The rows of M fall into 3 groups, which share some directions, and each row is roughly a mix of its group's hidden directions.
M (99 x 10):
[30.4 -13.7 15.3 10.6 -8.3 -29.0 -35.0 1.4 -11.8 4.9]
[-48.6 -7.3 -5.0 30.3 6.0 9.8 -4.1 -15.4 4.2 2.7]
[42.6 19.4 1.6 -15.7 2.8 -24.1 21.0 7.7 -14.8 -4.1]
[-11.7 22.6 -10.1 -13.4 4.5 13.8 6.1 -25.0 -43.4 -8.6]
[10.9 9.0 27.6 -11.8 27.8 -35.2 -13.8 -14.0 -15.5 4.8]
[-24.3 -6.9 -3.4 24.5 -17.2 -20.7 9.4 -1.7 40.5 -8.0]
[16.8 -35.8 -2.6 -13.5 10.3 9.8 29.2 -6.7 -23.9 18.6]
[-13.1 -16.6 -2.0 7.8 -9.5 36.4 -30.0 8.0 29.5 -0.4]
[-7.2 -15.4 -6.4 -17.3 -33.6 26.4 32.6 3.0 -13.8 -7.1]
[23.2 11.5 24.0 -2.2 34.5 -19.6 -10.1 -5.3 -28.2 2.9]
[-37.6 -17.9 25.0 6.0 25.1 15.8 -13.2 -6.6 -9.1 13.4]
[17.1 -18.0 11.4 -31.4 39.4 -8.6 -10.5 -7.2 -15.4 3.1]
[11.1 32.0 9.7 -12.9 0.6 -19.5 -25.6 -17.9 26.9 -16.8]
[15.0 -18.0 15.8 -35.7 2.2 20.3 -7.7 11.8 -28.6 15.9]
[8.2 17.8 -9.3 -16.2 13.1 25.3 1.2 -25.1 -39.3 -6.8]
[42.9 3.4 -13.0 -23.3 -16.1 -3.2 17.7 -10.4 -5.4 21.9]
[-2.3 23.3 4.3 4.1 -34.9 -6.2 3.6 5.4 17.9 -39.6]
[-11.5 -14.4 -43.0 -2.4 -6.4 21.5 -13.0 -3.7 29.7 1.8]
[11.9 9.1 15.4 -1.5 14.0 -49.5 -9.8 -3.3 -19.9 12.2]
[21.1 21.8 -15.0 -23.4 4.6 4.7 17.6 -13.1 -38.8 -6.4]
[-0.1 -39.0 -6.9 16.6 -22.4 -11.4 32.4 4.5 13.8 5.7]
[-6.6 -45.4 21.2 -17.0 -11.1 6.2 18.0 11.7 -8.7 14.7]
[-4.2 -25.1 8.0 8.5 5.7 -30.8 -4.0 -4.3 44.2 -4.3]
[-23.1 23.8 5.3 5.9 37.5 9.9 -14.5 -8.7 -24.1 -15.2]
[9.1 -17.5 0.5 9.6 17.4 33.2 -35.7 10.2 18.2 13.0]
[6.7 17.0 2.5 4.3 4.9 39.2 7.9 -11.7 -40.6 -1.1]
[-7.1 34.0 -17.2 17.3 36.8 -18.1 4.4 14.0 1.8 8.2]
[-18.3 -0.7 -4.4 26.2 35.7 -24.9 5.0 -0.5 -26.9 -9.3]
[-23.4 -26.3 -11.4 6.9 -29.4 9.7 13.8 -21.8 23.4 -13.3]
[-28.2 24.8 -18.1 -9.0 -8.6 -11.3 -23.5 -23.2 20.7 -15.3]
[0.3 11.2 16.3 2.3 42.5 22.2 -26.6 15.3 -9.4 6.0]
[30.3 -14.4 11.8 -25.7 -19.0 -19.0 30.8 5.0 -2.4 11.9]
[-20.2 -36.9 -4.2 13.5 20.7 27.8 -21.8 9.5 1.2 5.2]
[-21.2 4.0 5.7 31.4 11.7 -14.9 9.8 -12.9 4.6 40.5]
[-27.4 -16.1 -22.4 5.5 -21.2 13.5 -2.7 -3.3 34.8 -18.9]
[-11.5 21.4 0.1 22.2 -25.5 -7.3 22.1 5.4 4.5 -38.0]
[31.4 -37.4 -17.2 -15.8 16.2 3.3 17.1 9.7 -5.9 12.0]
[34.7 4.5 -29.4 -35.7 -7.8 -8.8 1.9 13.2 8.8 2.9]
[4.9 16.7 -8.8 13.6 15.1 33.8 -15.4 1.4 39.6 5.0]
[-8.0 -30.1 -3.5 -16.6 -40.3 19.8 8.5 -4.7 2.4 -19.8]
[0.8 -43.3 2.0 -6.6 -15.0 6.7 39.0 3.3 0.1 6.6]
[19.1 8.1 12.7 -7.1 27.0 -41.5 19.1 7.2 -14.7 -6.3]
[-4.9 31.5 -17.0 16.1 -7.8 -26.5 -6.0 -19.6 18.7 25.9]
[-20.0 -14.8 5.4 13.6 -43.5 6.9 9.7 11.1 23.3 15.0]
[2.6 -9.3 7.3 -32.7 3.8 -24.5 14.3 8.5 -39.8 8.3]
[-3.0 44.5 12.3 4.4 6.1 10.0 -31.9 -17.1 -3.1 -12.1]
[1.3 13.7 22.0 -7.7 39.7 -27.9 -7.5 -4.5 -24.3 3.7]
[-1.5 -7.7 17.5 -20.1 -35.8 -8.5 -14.5 -4.6 21.0 31.1]
[-2.7 9.7 -14.7 -26.9 -17.7 26.3 36.4 -4.5 11.8 -15.2]
[-10.8 -30.6 -2.6 23.7 -24.0 3.6 7.2 24.2 20.5 22.3]
[-23.9 2.5 11.2 -7.0 -29.3 25.9 17.4 -15.9 -7.3 -29.6]
[40.6 21.9 -13.0 -13.4 -9.5 -9.3 21.5 -5.9 -12.9 21.3]
[-14.6 -21.3 -10.4 5.0 -17.8 -35.4 19.5 -6.0 -25.3 -18.4]
[-6.0 -30.4 -16.3 -30.7 22.0 -21.7 -22.2 4.1 0.3 11.4]
[11.8 -21.2 -8.1 -5.0 9.0 3.6 -32.4 10.4 18.3 38.7]
[-30.2 -5.1 -28.6 13.8 14.8 4.2 16.8 4.2 -3.0 -35.7]
[-43.7 -4.2 10.2 24.7 21.8 -13.1 -3.4 -3.9 2.2 -21.1]
[-10.7 -12.5 4.7 3.7 -28.0 -15.4 5.7 4.5 48.6 -4.4]
[-10.5 -33.2 22.8 -30.4 -3.6 19.6 -2.7 -3.6 -5.3 25.8]
[20.8 -14.5 -2.6 -11.3 29.6 18.3 -30.6 16.6 -15.1 18.3]
[19.1 12.7 -23.4 17.1 -6.3 -29.9 29.1 7.8 -23.5 -3.1]
[9.2 3.2 -4.9 21.3 13.5 44.8 -27.5 11.3 0.1 10.7]
[-21.7 33.3 -13.8 38.2 14.3 -5.0 -9.7 2.3 -0.1 -14.4]
[-34.4 -1.4 12.7 4.3 4.4 -1.1 -39.8 -13.4 24.6 -3.4]
[-29.4 -16.3 -8.3 17.9 -10.2 39.3 -7.4 -4.3 2.6 -22.8]
[-9.2 17.8 19.4 -40.3 -8.5 15.9 -15.6 -26.9 -5.5 -6.6]
[-38.5 -25.6 9.5 10.6 -1.0 4.5 -13.7 -5.3 18.8 -28.9]
[37.9 13.7 -25.7 2.1 -2.0 10.2 -4.0 9.1 -5.0 35.3]
[12.3 26.9 -2.5 10.9 28.9 14.4 -22.5 1.7 33.7 8.5]
[-14.0 2.2 7.3 8.3 2.2 23.9 8.7 10.7 -50.4 11.6]
[-32.2 -10.0 -0.4 8.8 30.4 9.1 -28.2 -9.7 -24.7 7.0]
[31.3 17.4 -27.5 -10.3 1.1 36.3 -7.5 -12.4 7.3 -6.3]
[-3.0 38.2 -24.7 15.8 -21.4 9.5 13.2 -26.1 -4.6 4.4]
[18.4 -30.7 -27.0 -5.1 30.8 -9.3 -4.1 18.6 -6.8 16.8]
[1.8 -15.6 -1.5 -4.5 -10.3 -36.6 20.8 -13.5 -30.2 -22.9]
[-44.9 -24.5 6.2 30.1 10.8 -1.6 5.6 1.6 3.2 6.0]
[40.8 10.4 -2.3 0.6 -22.8 23.5 22.5 -12.6 11.4 10.9]
[6.4 10.6 -8.7 4.5 -44.1 -4.7 32.6 -9.5 6.6 18.9]
[-22.4 -35.2 0.5 -28.6 -5.4 22.7 -21.7 1.1 2.0 13.6]
[-14.7 23.0 -22.8 19.3 26.9 7.6 28.7 -11.5 18.5 -7.0]
[21.5 -28.4 -15.7 6.2 -12.7 37.2 10.4 21.7 -8.7 2.5]
[7.7 12.5 -4.1 4.3 17.3 19.6 -0.8 12.3 -50.6 11.0]
[-10.3 -1.7 -18.9 13.6 26.7 36.9 -23.2 -5.8 -13.9 -16.5]
[-34.8 -4.2 14.5 14.1 37.1 -3.9 -0.4 -1.1 -17.2 -21.0]
[9.7 3.7 -10.2 14.0 -30.8 -10.1 -3.4 -10.9 40.5 23.3]
[38.6 25.3 -22.2 -16.7 -10.9 3.9 11.4 -21.1 -11.0 6.1]
[10.4 20.9 -38.4 -34.2 2.2 -13.6 -8.9 -14.6 0.7 -9.6]
[14.0 11.8 7.4 16.3 12.7 44.0 -22.4 11.5 -16.6 10.2]
[-24.6 -23.5 -11.6 -9.5 -6.3 -14.4 -11.8 -3.2 4.8 -44.3]
[22.8 -3.0 37.3 -33.7 -1.6 2.2 -20.3 -15.9 0.9 5.9]
[-15.5 -22.3 -11.0 14.3 -29.7 -36.4 12.5 -17.6 3.6 -3.7]
[-45.5 -15.6 -7.2 0.8 -2.3 23.7 -12.5 5.4 24.9 -4.9]
[-2.3 11.5 21.1 30.9 -17.1 8.9 37.8 -14.9 -1.9 -14.1]
[-23.0 0.4 9.9 3.9 23.6 9.2 -20.9 32.9 -24.4 19.3]
[18.0 15.8 22.4 -13.8 14.3 -37.6 -1.3 23.4 -1.6 18.1]
[-14.5 -8.5 -17.1 30.8 22.4 10.7 0.9 22.7 -29.5 -15.4]
[22.5 21.6 23.8 -3.8 22.5 -15.2 -10.9 6.3 -18.0 31.6]
[-12.8 14.6 8.8 27.3 12.0 22.5 -40.9 -0.6 15.6 1.1]
[34.6 15.5 3.3 -22.7 7.6 17.5 -25.5 24.8 -7.9 -10.6]

Here is one row of each group, with its name. Which group are the others in?
[-30.7 -8.6 -30.2 25.4 4.3 23.6 8.3 13.0 7.3 -18.1]  P
[19.6 25.6 -18.8 -31.1 -1.2 -31.3 10.3 -9.6 -9.4 -11.8]  A
[1.2 -8.3 13.9 -22.4 -50.0 10.4 6.7 -0.1 18.5 2.0]  B

[42.0 21.2 1.4 -22.2 -23.6 8.5 2.2 9.3 9.8 15.5]  P
[29.5 20.6 9.5 -37.8 0.4 4.7 -24.2 4.4 -2.9 18.0]  B
[-30.9 -3.0 10.0 17.5 9.3 20.7 -11.3 14.2 -4.3 -39.1]  B
[-26.3 -33.7 -11.1 -11.2 -24.1 -16.4 22.8 3.0 17.5 2.9]  A
[22.5 -22.4 -0.2 2.9 11.9 8.1 18.3 29.7 -20.6 30.1]  B
[-37.0 -20.2 -3.9 -0.7 11.8 -8.7 12.2 -8.0 -39.0 5.4]  A
[2.6 24.0 19.4 -24.6 11.3 -21.6 9.6 8.8 -22.2 30.8]  P
[-24.1 3.8 -13.2 18.3 -7.7 34.7 7.8 10.2 -33.7 9.8]  A
[-1.6 -49.7 -7.8 -0.8 20.7 8.8 -10.0 14.7 4.2 19.8]  A
[-31.5 12.2 -25.1 11.9 -14.1 11.5 -16.5 -15.7 29.9 -10.1]  A
[-21.1 3.6 7.1 2.3 42.7 17.1 -8.1 -5.0 -31.9 5.1]  B
